Named turns come first, each shown by rows before and after it. Which turns, in which order, take the first row of each pair that follows to the second? Write the first one first, as in the answered first pair.
fofa (before -> after):
| -2.46 | -0.16 |  1.59 |  0.73 | -0.48 | -0.01 | -2.21 | -0.45 |  ->  | -2.47 | -1.60 |  0.87 |  0.10 | -0.09 | -1.23 | -2.09 | -0.32 |
|  0.32 | -0.26 |  1.79 | -0.65 | -0.98 |  1.54 | -0.63 |  1.35 |  ->  | -0.17 | -2.39 | -0.78 | -1.65 | -0.21 | -0.31 |  0.45 |  0.57 |
| 1.47 | 0.36 | 0.79 | 0.40 | 0.24 | 0.37 | 0.07 | 1.02 |  ->  |  1.16 | -0.80 | -0.57 | -0.06 |  0.61 | -0.75 |  0.71 |  0.69 |
pafo (before -> after):
|  0.25 |  0.17 |  0.44 | -0.21 |  0.66 | -0.24 |  0.57 |  0.08 |  ->  |  0.35 | -0.09 |  0.64 | -0.14 |  0.61 | -0.22 |  0.07 |  0.09 |
| -0.57 | -1.07 | -0.70 | -1.08 | -0.24 | -0.21 |  0.44 |  0.81 |  ->  |  0.38 | -0.39 | -1.01 | -1.03 | -0.18 |  0.45 |  1.30 |  0.39 |
|  0.32 |  0.64 | -0.18 | -0.29 |  0.31 |  0.15 |  1.22 |  0.37 |  ->  |  0.98 |  0.25 |  0.66 | -0.17 |  0.14 |  0.35 |  0.16 |  0.98 |
| -0.50 |  0.60 |  0.50 | -1.94 | -0.30 | -1.43 |  1.39 |  2.46 |  ->  |  0.66 |  1.22 |  0.38 | -1.96 | -0.23 | -0.53 |  2.23 |  2.03 |
lelo (before -> after):
| -0.47 |  0.58 |  1.59 |  0.06 | -0.20 | -0.63 | -0.63 | -0.19 |  ->  |  0.49 |  0.58 |  1.40 | -0.78 | -0.04 | -0.90 |  0.32 |  0.58 |
|  0.68 |  1.30 | -0.25 | -0.52 |  0.07 |  0.11 |  0.54 |  0.08 |  ->  | -0.04 |  0.04 | -1.04 | -0.77 |  0.36 | -0.87 |  0.35 | -0.48 |
| -0.13 | -1.24 |  0.62 |  0.41 | -0.71 | -1.00 | -1.44 | -0.13 |  ->  |  0.60 |  0.14 |  1.54 |  0.53 | -0.90 |  0.05 | -1.16 |  0.43 |

(2 to 3 turns a pair)
| -0.24 | -0.21 |  0.76 |  0.33 |  0.02 |  0.28 | -1.94 | -0.31 |  ->  | -0.64 | -0.60 | -0.36 |  0.25 |  0.25 | -0.09 | -1.63 | -1.02 |
lelo fofa lelo
|  1.38 |  1.58 |  0.16 |  0.87 | -0.36 |  2.09 |  1.13 | -0.72 |  ->  |  2.54 | -0.22 |  0.81 | -0.45 | -0.34 |  0.74 |  0.57 |  1.47 |
lelo fofa fofa
|  0.48 |  1.73 |  1.53 | -0.42 | -0.59 |  0.48 |  1.07 |  1.61 |  ->  | -0.57 |  0.99 | -1.50 | -0.66 |  0.06 | -0.33 |  2.59 | -0.36 |
fofa fofa
|  0.36 |  3.45 |  0.42 |  0.12 | -0.08 |  0.88 |  2.11 |  0.33 |  ->  | -1.95 |  2.35 |  1.90 |  1.28 | -0.77 |  0.57 | -1.58 | -0.20 |
lelo lelo fofa
|  0.36 |  0.20 |  2.28 | -0.76 | -1.41 |  1.88 | -1.71 | -0.29 |  ->  |  1.70 | -0.25 |  2.20 | -1.48 | -1.00 |  1.43 | -0.61 |  0.85 |
fofa lelo lelo
| -1.18 | -1.33 |  0.11 | -0.90 | -0.06 | -0.09 | -0.02 | -1.50 |  ->  |  0.30 | -0.56 |  1.21 | -0.13 | -0.35 |  1.37 | -0.51 | -1.22 |
pafo lelo pafo
|  0.75 |  0.30 | -0.68 |  0.66 |  0.24 |  1.56 | -0.42 | -0.63 |  ->  | -0.67 | -0.92 | -1.40 |  0.16 |  0.29 |  0.08 | -0.53 | -0.62 |
pafo fofa pafo
| -0.10 | -1.10 | -0.43 | -0.17 |  0.16 | -0.48 | -0.87 | -1.29 |  ->  |  0.35 |  0.66 | -0.04 |  0.55 |  0.02 |  0.80 | -0.39 | -1.59 |
pafo lelo
|  0.70 |  1.14 | -0.59 | -0.18 |  0.45 |  0.21 |  2.73 | -0.62 |  ->  |  0.21 | -1.27 |  1.39 | -0.71 |  0.04 | -1.66 | -0.06 |  1.74 |
fofa pafo lelo
|  0.03 | -0.54 |  0.11 | -1.56 |  0.65 | -0.53 |  1.00 |  0.19 |  ->  | -0.38 | -0.70 |  1.19 | -1.35 |  0.28 | -0.54 | -0.38 |  0.41 |
lelo lelo fofa
|  0.31 | -2.32 |  1.45 | -1.02 | -0.35 | -1.22 | -1.31 |  2.07 |  ->  | -3.13 |  0.10 |  1.38 |  0.05 | -1.07 | -0.62 | -1.77 |  0.44 |
pafo lelo fofa
|  1.22 |  0.55 | -0.55 |  0.59 |  0.46 |  0.73 |  1.90 | -0.68 |  ->  | -0.87 | -1.58 | -1.25 |  0.14 |  0.47 | -1.49 |  0.51 | -0.49 |
fofa pafo fofa
| -1.13 | -0.71 |  1.76 |  1.29 | -0.79 |  0.30 | -3.31 | -1.07 |  ->  | -2.05 | -0.94 | -2.43 |  0.21 |  0.41 | -1.23 |  0.46 | -2.68 |
fofa pafo
| -0.27 |  1.76 |  0.74 | -0.22 | -0.57 |  0.43 |  1.06 |  0.06 |  ->  |  0.99 | -0.61 |  1.34 | -0.64 | -0.24 | -0.36 | -0.41 |  1.22 |
lelo pafo pafo
|  1.06 |  0.20 |  1.97 |  0.56 | -0.53 |  0.91 | -0.63 |  0.89 |  ->  |  0.37 | -0.68 | -1.54 |  0.06 |  0.51 | -0.14 |  1.82 | -1.15 |
lelo fofa
| -2.18 | -1.48 |  0.79 |  0.26 |  0.46 |  0.40 | -1.59 | -1.38 |  ->  |  0.99 | -1.67 |  1.07 | -1.74 |  1.00 | -0.35 |  0.88 |  1.62 |
lelo lelo pafo
| -0.10 |  1.57 | -0.87 |  0.38 | -0.05 |  0.75 |  0.38 | -1.67 |  ->  |  0.83 |  1.95 |  0.82 |  0.25 | -0.33 |  1.22 | -0.21 | -0.19 |
lelo lelo fofa
|  1.12 | -0.90 |  1.07 |  1.54 |  0.75 |  1.02 | -1.29 | -0.48 |  ->  | -0.26 |  0.36 |  0.98 |  1.91 |  0.54 |  1.01 | -1.34 | -0.90 |
fofa pafo lelo
